In the rows, 128 means zero.
Each path below is one point turned by a fixed rotation once a step. After each direction that follows a path, write how fast that rotation turns it, in degrees each step (0 if it stays still).
Each turn is a multiple of 5 degrees from 10 to 175, or 0.
Each row of a path follows its step; steps can be skipped.

step 1: [134 132 133 129 117 127 130 137 124 128 136 136 126 124 132 129 131 124
 138 130 135 139 127 138 128 124 133 121 127 127 121 135 118 125 127 128
 116 124 125 128 129 109 130 127 128 131 128 120 125 130 125 129 133 126
 135 123 123 133 127 125 132 135 117 134 131 126 128 128]
step 6: [130 137 118 128 121 129 124 130 139 134 138 138 129 125 120 128 133 127
 130 129 126 136 129 124 122 131 117 126 132 130 130 127 121 118 126 130
 130 136 118 126 118 128 122 133 137 136 129 126 127 130 132 125 134 118
 134 135 132 137 135 130 130 138 125 126 127 130 123 132]
step 9: [134 130 127 128 118 127 125 139 128 128 126 127 119 118 128 135 127 120
 128 128 129 134 140 138 134 125 123 138 128 122 130 133 130 123 132 129
 129 127 135 127 128 116 119 123 125 119 129 133 137 132 122 122 134 123
 132 114 131 128 126 124 137 126 129 134 126 131 125 131]
step 13: [128 140 137 127 119 121 126 128 141 118 128 125 129 129 130 134 127 122
 126 128 117 135 129 127 125 134 124 122 137 136 126 122 133 133 120 134
 127 134 124 130 131 124 133 120 133 127 143 129 139 123 131 127 126 129
 126 122 126 132 130 132 135 136 129 130 127 131 124 134]
step 14: [137 137 128 126 124 135 136 135 134 128 129 135 130 123 115 133 132 132
 128 138 126 140 135 134 126 138 124 131 128 126 135 130 117 132 132 128
 133 126 129 126 131 125 127 132 127 135 140 130 125 125 123 135 126 136
 134 124 121 125 130 133 132 136 123 121 123 133 126 133]
step 15: [142 145 127 131 125 134 126 127 131 124 126 124 122 125 128 133 130 138
 128 125 127 134 119 129 130 122 120 129 132 125 131 124 128 136 128 128
 134 139 133 135 134 130 119 133 129 129 130 129 129 138 131 120 123 123
 124 125 136 119 130 127 136 131 126 130 123 133 122 134]
step 24: [134 126 127 128 120 133 130 132 144 126 137 121 126 126 129 125 124 133
 133 127 125 131 131 140 125 129 130 123 130 126 137 129 126 121 124 123
 121 129 113 122 126 125 127 139 129 120 129 127 126 131 128 119 136 129
 127 132 129 114 130 123 129 132 128 132 126 134 120 129]
Speeds:
[128 128 127 127 128 126 128 128 128 128 128 127 130 128 129 129 129 125
 128 128 129 127 128 128 129 129 126 128 127 128 128 125 127 128 128 126
 129 129 128 127 129 128 124 130 129 128 130 128 129 128 128 125 130 125
 127 129 131 132 128 128 128 126 130 129 128 128 127 127]
115
[127 128 130 128 127 128 128 124 127 130 127 127 126 131 129 128 129 126
 128 130 127 128 128 128 128 128 129 129 128 127 129 126 127 128 128 130
 124 127 128 128 130 127 128 127 128 129 130 129 128 126 128 130 127 128
 128 129 128 129 124 128 129 127 127 129 128 125 126 128]
40

step 1: [125 123 124 136 127 126 132 124 120 127 117 130 131 129 129 133 130 134
 129 134 130 130 127 127 126 125 135 120 132 128 123 133 134 126 126 123
 123 126 125 132 133 127 134 129 132 120 125 129 134 130 122 135 141 128
 124 128 135 130 130 124 127 121 116 139 125 138 134 125]
step 13: [118 126 129 133 123 126 137 129 129 121 124 135 122 125 127 132 123 135
 133 127 120 136 125 125 129 132 131 135 132 131 129 130 124 125 128 129
 126 120 132 122 122 127 139 126 122 128 127 125 123 118 115 130 133 135
 123 119 128 132 132 135 128 119 136 127 124 128 128 132]
step 15: [132 122 130 130 125 125 121 131 115 125 127 132 126 128 135 130 129 132
 133 128 128 125 125 124 137 124 124 128 133 128 128 116 121 122 133 123
 130 132 125 124 121 118 127 135 129 126 127 133 135 125 128 128 120 131
 137 130 124 127 130 135 128 131 129 124 135 122 119 141]
step 18: [133 124 129 128 134 121 130 133 127 124 127 126 127 133 127 128 132 128
 112 123 129 121 134 128 130 128 125 123 130 129 128 132 131 130 127 123
 121 136 117 119 125 129 132 127 122 129 122 132 129 132 129 110 133 135
 127 131 126 132 140 136 130 132 131 132 126 129 124 130]
step 22: [122 124 127 135 132 133 136 122 131 132 125 130 118 127 136 126 130 123
 133 128 124 120 123 121 131 116 130 131 135 124 129 133 126 135 131 130
 129 131 128 132 126 134 125 120 132 121 121 129 123 124 130 127 134 123
 131 128 128 123 124 126 127 129 131 146 128 130 132 124]
step 24: [127 126 120 135 127 128 131 124 134 129 126 120 118 132 126 129 129 130
 120 132 130 128 128 124 123 121 131 125 136 136 129 119 133 131 129 125
 122 123 136 125 121 127 137 129 125 131 124 137 130 131 126 125 130 129
 130 131 123 131 129 142 121 132 128 122 118 130 119 119]
step 26: [129 130 120 132 123 128 125 127 125 127 129 133 136 129 121 139 130 130
 134 125 126 124 125 120 130 124 125 126 125 127 134 124 132 126 134 134
 132 130 130 135 131 113 124 127 138 128 131 127 129 139 116 130 125 123
 127 136 123 120 139 129 126 134 124 129 124 129 130 125]
Speeds:
[129 129 129 129 128 129 129 129 127 128 128 127 126 128 128 126 125 126
 125 129 128 128 128 128 129 127 128 125 128 128 128 128 130 127 128 129
 130 131 128 125 129 126 130 130 130 129 129 129 130 127 128 127 128 125
 129 128 128 127 127 130 128 126 129 126 129 129 129 127]
115
[128 130 132 127 130 128 130 127 128 127 128 126 127 128 128 129 129 128
 130 128 130 126 129 127 130 128 127 127 127 128 130 129 128 130 131 126
 127 129 126 127 127 127 127 128 127 131 128 129 128 128 129 128 130 127
 128 129 129 127 128 128 131 130 128 129 128 126 128 128]
100
[127 129 130 129 129 128 129 130 130 127 129 129 126 129 127 127 126 131
 127 126 127 129 129 129 127 126 127 129 129 128 130 127 128 129 126 129
 129 125 130 128 127 130 127 127 127 129 128 127 127 127 127 129 128 127
 129 130 130 128 125 130 128 130 130 130 129 130 128 126]
130

step 1: [127 128 135 129 134 124 128 128 130 127 129 129 138 132 121 120 126 117
 128 124 136 117 132 127 132 136 141 123 126 131 138 123 128 131 119 125
 122 124 124 136 133 130 125 114 120 132 123 120 124 127 128 125 131 123
 127 120 126 124 120 134 131 131 135 129 132 123 128 136]
step 13: [130 132 137 133 129 120 122 130 128 121 122 137 133 123 124 119 131 121
 120 130 138 141 140 129 129 120 127 120 125 130 127 122 133 124 123 127
 125 123 123 127 131 127 133 124 129 133 122 121 129 138 141 134 127 123
 130 129 133 129 136 123 133 131 122 125 133 122 131 132]
step 14: [125 129 135 129 119 125 120 133 132 128 127 131 135 125 129 140 133 125
 127 130 126 127 133 132 127 127 124 121 129 126 129 129 131 132 125 128
 122 130 118 128 124 132 133 127 123 126 128 116 128 131 126 133 127 128
 113 141 129 140 131 139 117 132 142 124 127 123 126 125]
step 17: [128 120 132 129 133 136 130 117 124 136 128 129 123 128 127 117 135 126
 132 132 129 135 136 121 128 129 123 136 117 137 127 121 130 124 130 128
 130 128 132 133 135 123 126 131 128 140 128 131 125 125 114 133 127 126
 133 129 128 127 126 138 134 124 124 125 115 133 130 132]
step 26: [120 129 152 133 135 125 127 131 134 132 124 126 129 120 128 128 126 121
 133 126 125 133 125 130 131 126 133 127 133 123 131 139 135 128 128 122
 126 132 121 128 131 123 123 122 120 128 130 123 127 120 127 124 123 130
 128 132 123 118 121 125 129 130 136 124 124 117 122 134]
step 28: [122 128 121 133 131 123 129 123 122 127 128 135 126 132 121 130 121 125
 123 129 117 133 125 129 133 136 122 124 126 129 120 126 133 127 119 123
 130 127 128 130 125 135 128 132 122 133 120 121 128 144 128 127 128 126
 129 117 126 133 118 136 132 131 137 136 124 125 116 133]
step 29: [137 128 124 122 129 142 122 127 125 138 135 138 124 118 128 136 132 126
 123 133 122 127 135 130 131 125 131 129 130 127 121 120 130 125 120 133
 121 126 127 133 132 136 132 129 120 132 127 141 133 135 130 129 133 122
 131 126 123 137 127 132 130 119 127 130 119 131 133 123]
Speeds:
[129 126 127 129 129 126 130 129 125 128 127 126 128 130 128 127 129 129
 126 127 127 129 128 128 128 128 129 128 128 128 130 129 129 127 127 128
 128 125 126 127 128 128 128 126 124 127 128 130 126 127 129 128 128 130
 128 128 129 127 128 126 129 131 125 126 129 128 128 128]
100
[126 128 127 127 129 128 130 127 128 129 129 127 132 129 129 126 127 128
 127 130 129 127 128 127 128 131 130 129 127 131 129 130 124 129 129 127
 127 126 128 129 128 126 127 129 129 125 127 127 128 127 127 127 128 127
 128 129 128 127 127 127 128 129 128 127 127 128 129 125]
20
[126 129 126 125 128 128 130 131 128 126 129 129 127 130 127 129 129 128
 126 128 125 128 127 130 128 129 125 128 130 127 130 126 126 127 129 126
 127 127 127 126 128 128 129 129 129 129 128 129 128 128 127 126 129 126
 129 128 128 128 128 127 130 129 129 129 126 129 128 130]
85

step 6: [123 123 114 133 126 129 128 132 131 130 129 128 133 124 125 134 125 124
 132 133 128 123 124 130 125 127 137 134 120 124 129 123 125 139 125 126
 134 127 122 127 129 137 123 131 118 129 122 132 123 128 126 130 137 126
 121 125 124 119 128 119 133 126 123 133 129 130 138 127]
step 8: [129 121 122 132 131 132 132 138 127 135 122 136 135 130 128 131 121 122
 136 132 134 130 131 132 128 122 141 123 125 126 126 126 133 133 128 123
 135 128 133 127 133 131 130 125 131 123 126 121 123 126 125 131 129 128
 125 122 127 122 133 124 124 131 129 134 133 119 141 126]
step 14: [132 129 120 134 121 125 126 133 121 135 126 124 130 130 124 132 118 127
 132 134 124 127 121 136 122 124 125 131 123 128 123 121 133 129 129 129
 135 124 130 132 130 132 130 127 122 129 130 124 121 120 127 130 132 133
 131 136 130 126 129 113 128 137 121 128 135 126 135 123]
step 21: [124 132 127 134 128 135 122 129 123 129 118 121 129 129 124 131 129 121
 137 131 120 123 133 130 136 126 138 130 122 120 122 125 127 135 127 124
 131 133 128 128 125 131 123 118 130 126 127 134 120 133 128 133 129 127
 127 120 117 126 135 124 129 127 128 132 133 138 136 125]
step 23: [126 131 120 128 129 124 124 131 129 130 129 130 130 129 121 129 121 120
 137 127 132 121 119 132 125 121 132 127 122 120 119 121 127 130 125 126
 135 134 128 129 123 130 122 126 121 123 127 129 121 133 125 127 136 132
 116 118 125 123 131 121 132 126 119 128 126 127 135 125]
step 25: [135 128 129 128 134 137 129 131 131 130 130 132 134 133 127 132 127 117
 136 133 133 126 128 134 135 118 137 127 127 121 128 124 127 125 128 125
 133 136 133 132 128 127 130 125 131 124 126 130 114 128 118 131 129 126
 127 121 127 126 128 127 128 131 127 135 135 114 128 123]
step 26: [132 129 124 130 131 129 121 136 129 133 122 128 127 122 136 134 121 121
 136 130 122 126 124 141 135 131 134 131 131 121 123 117 138 130 128 123
 124 132 136 126 128 127 130 126 129 125 130 118 123 132 122 131 130 129
 121 129 132 127 122 134 125 130 123 134 133 124 129 126]
Speeds:
[127 126 128 126 126 127 129 127 129 129 129 129 128 129 130 129 127 128
 131 129 127 129 128 128 127 127 130 130 127 130 127 130 129 129 128 127
 129 127 129 128 128 130 130 130 129 129 127 125 126 129 128 126 125 129
 128 129 130 130 127 127 128 128 128 127 129 128 124 130]
20

step 6: [125 137 141 116 126 128 136 128 129 127 132 123 132 119 124 133 124 132
 129 124 129 129 129 131 119 120 127 134 122 121 129 125 129 138 127 132
 122 127 124 126 128 132 130 115 132 136 120 132 133 127 120 137 126 132
 128 136 135 119 127 123 126 139 134 122 128 128 131 129]
step 9: [119 113 133 122 135 129 133 124 133 126 136 134 128 123 122 126 121 117
 126 136 130 125 129 116 126 126 129 133 126 117 120 130 130 132 125 130
 128 116 121 138 133 134 130 129 128 122 133 130 124 123 127 127 117 123
 133 132 134 125 123 130 131 127 134 126 122 128 129 128]
step 13: [136 128 123 132 131 131 112 127 127 115 130 122 132 124 131 130 121 125
 120 132 123 136 132 125 130 128 122 125 131 117 126 133 127 130 134 129
 126 131 124 126 132 140 123 115 135 129 134 129 131 130 123 129 126 125
 122 132 123 128 133 143 127 136 128 137 129 134 132 129]
step 18: [136 126 127 122 128 130 134 124 124 126 118 123 126 127 133 126 126 126
 117 114 129 129 132 131 122 128 131 130 131 113 119 139 124 129 118 124
 121 129 128 120 123 135 125 121 138 130 134 135 131 125 127 137 128 124
 122 127 129 128 124 134 124 135 129 131 128 135 136 134]
step 22: [127 122 138 117 135 125 127 131 128 126 123 131 136 130 129 123 122 123
 126 134 118 130 125 128 128 121 132 137 125 121 129 121 122 121 139 127
 114 119 121 130 131 133 137 127 130 132 135 130 125 126 137 132 127 129
 132 119 137 131 134 130 125 130 137 123 119 124 125 127]
step 27: [129 116 139 121 129 121 124 131 132 133 120 133 124 132 127 130 119 126
 122 137 135 128 130 117 129 130 132 135 133 118 117 122 135 122 133 138
 121 130 127 132 124 132 134 123 124 127 133 132 133 137 134 129 122 126
 137 126 131 125 128 126 135 130 133 131 131 134 122 126]
step 28: [131 119 137 135 124 123 129 125 128 126 121 136 131 128 125 131 126 132
 135 130 132 128 134 126 133 129 132 125 122 129 126 128 132 128 131 123
 138 126 133 125 123 135 126 132 134 133 139 135 125 126 137 125 135 124
 131 129 140 122 120 115 135 121 130 127 117 126 119 139]
Speeds:
[129 127 128 129 128 128 129 128 124 127 128 129 126 130 130 129 128 129
 128 128 129 127 129 130 130 128 126 128 127 128 127 130 128 129 127 125
 129 130 129 129 128 130 126 127 129 130 128 129 127 127 129 128 131 129
 127 130 127 129 129 129 130 132 127 129 126 128 129 129]
140
[129 128 128 128 127 127 130 128 128 129 131 128 129 128 129 127 128 130
 127 131 128 128 130 125 127 126 128 127 129 127 128 128 128 128 127 128
 127 127 131 130 127 129 130 128 126 128 128 126 128 126 128 125 129 125
 128 129 130 130 130 129 129 127 126 130 128 129 127 127]
60
[126 129 130 126 127 127 129 127 129 127 129 127 130 131 127 127 129 127
 127 130 128 129 128 131 126 128 129 130 126 127 127 126 129 130 129 128
 130 129 126 129 127 126 127 131 127 129 128 127 126 128 129 127 128 127
 128 128 128 127 128 128 129 130 131 130 127 128 127 129]
135

step 2: [136 131 130 122 128 132 132 131 129 122 127 132 140 124 131 132 132 124
 128 137 126 127 139 132 126 124 140 116 126 129 133 134 135 123 119 135
 124 130 121 126 123 127 131 119 129 130 118 130 123 127 130 137 124 128
 135 121 137 125 132 138 120 127 143 121 133 121 122 127]
step 3: [133 126 130 122 125 127 124 125 141 136 136 133 134 120 132 129 121 125
 136 132 121 125 137 124 133 126 132 127 135 126 129 131 130 132 128 125
 118 128 133 130 132 127 123 130 133 125 124 124 121 137 147 137 135 125
 127 124 125 141 127 130 131 133 135 131 116 132 133 136]
step 10: [133 124 130 118 132 119 129 125 127 130 127 127 134 119 128 133 126 124
 132 125 134 130 135 130 131 129 128 135 130 133 140 130 138 133 130 134
 123 132 135 138 126 126 134 131 128 122 121 117 120 127 132 128 134 131
 135 112 135 136 129 137 120 133 135 116 128 136 125 134]
step 13: [127 139 133 114 123 125 124 135 128 128 128 132 133 125 134 133 129 128
 125 128 123 130 130 141 131 123 125 125 142 121 139 137 130 138 121 134
 130 124 127 132 129 132 138 127 136 128 125 134 122 123 134 130 113 127
 129 119 131 128 132 134 127 128 135 126 120 128 136 123]
step 17: [131 130 121 108 121 133 131 136 132 113 132 127 135 115 136 133 123 126
 131 131 132 129 133 133 129 135 124 125 129 133 127 128 139 123 125 131
 128 120 132 132 125 123 123 123 137 129 125 123 117 128 128 130 131 120
 127 123 128 131 137 133 130 125 133 121 120 133 128 127]
step 18: [130 136 125 131 134 131 124 114 135 131 133 130 134 122 131 131 128 122
 133 130 127 126 138 137 138 125 130 133 124 139 130 129 138 136 128 128
 125 123 132 142 126 130 125 122 121 126 118 134 124 140 133 127 129 127
 135 131 129 129 124 135 127 134 143 128 132 123 137 126]
step 28: [134 126 133 119 127 134 118 131 144 123 134 130 136 124 136 124 125 134
 130 127 125 120 136 132 131 123 124 122 127 122 129 139 127 122 132 130
 129 114 136 125 137 130 128 126 128 136 132 127 128 128 134 123 123 119
 134 118 124 127 132 131 132 132 142 128 122 129 131 133]
Speeds:
[128 125 130 127 128 128 127 127 126 128 127 128 127 129 131 128 128 129
 128 128 129 130 130 128 130 129 129 128 126 128 129 128 130 125 129 129
 127 128 127 126 130 124 127 126 128 130 129 131 128 128 129 129 126 127
 127 127 127 129 126 127 130 126 128 126 127 127 127 128]
125
[129 128 129 127 128 128 130 129 128 127 129 129 128 129 129 131 130 126
 126 126 128 128 127 127 127 127 129 125 127 127 129 128 128 129 126 127
 127 131 129 129 129 127 126 127 129 127 130 128 128 125 129 128 126 127
 129 126 127 129 130 126 127 128 129 129 129 128 127 125]
100
[127 127 129 130 127 128 125 130 129 127 129 130 125 129 129 126 127 129
 128 130 125 127 129 126 128 129 126 128 127 127 128 128 125 127 128 128
 128 128 130 129 128 126 129 129 129 130 129 127 128 130 127 129 127 127
 127 128 128 128 130 125 127 130 128 127 128 129 129 131]
90
[128 129 129 127 129 126 127 128 128 128 127 129 127 130 127 128 129 129
 128 127 130 128 128 129 127 129 128 129 128 128 127 126 127 130 127 127
 126 126 130 130 130 128 130 129 128 129 130 127 128 126 132 131 130 131
 128 128 128 128 127 127 128 128 126 126 131 126 126 129]
70
[130 126 129 127 129 130 127 128 130 127 128 125 130 129 127 129 128 126
 128 126 128 129 129 128 129 128 129 131 127 127 129 127 129 129 126 126
 128 129 129 129 129 128 129 129 126 128 128 127 129 130 128 127 129 128
 125 130 127 127 127 125 131 129 130 129 129 129 129 127]
100
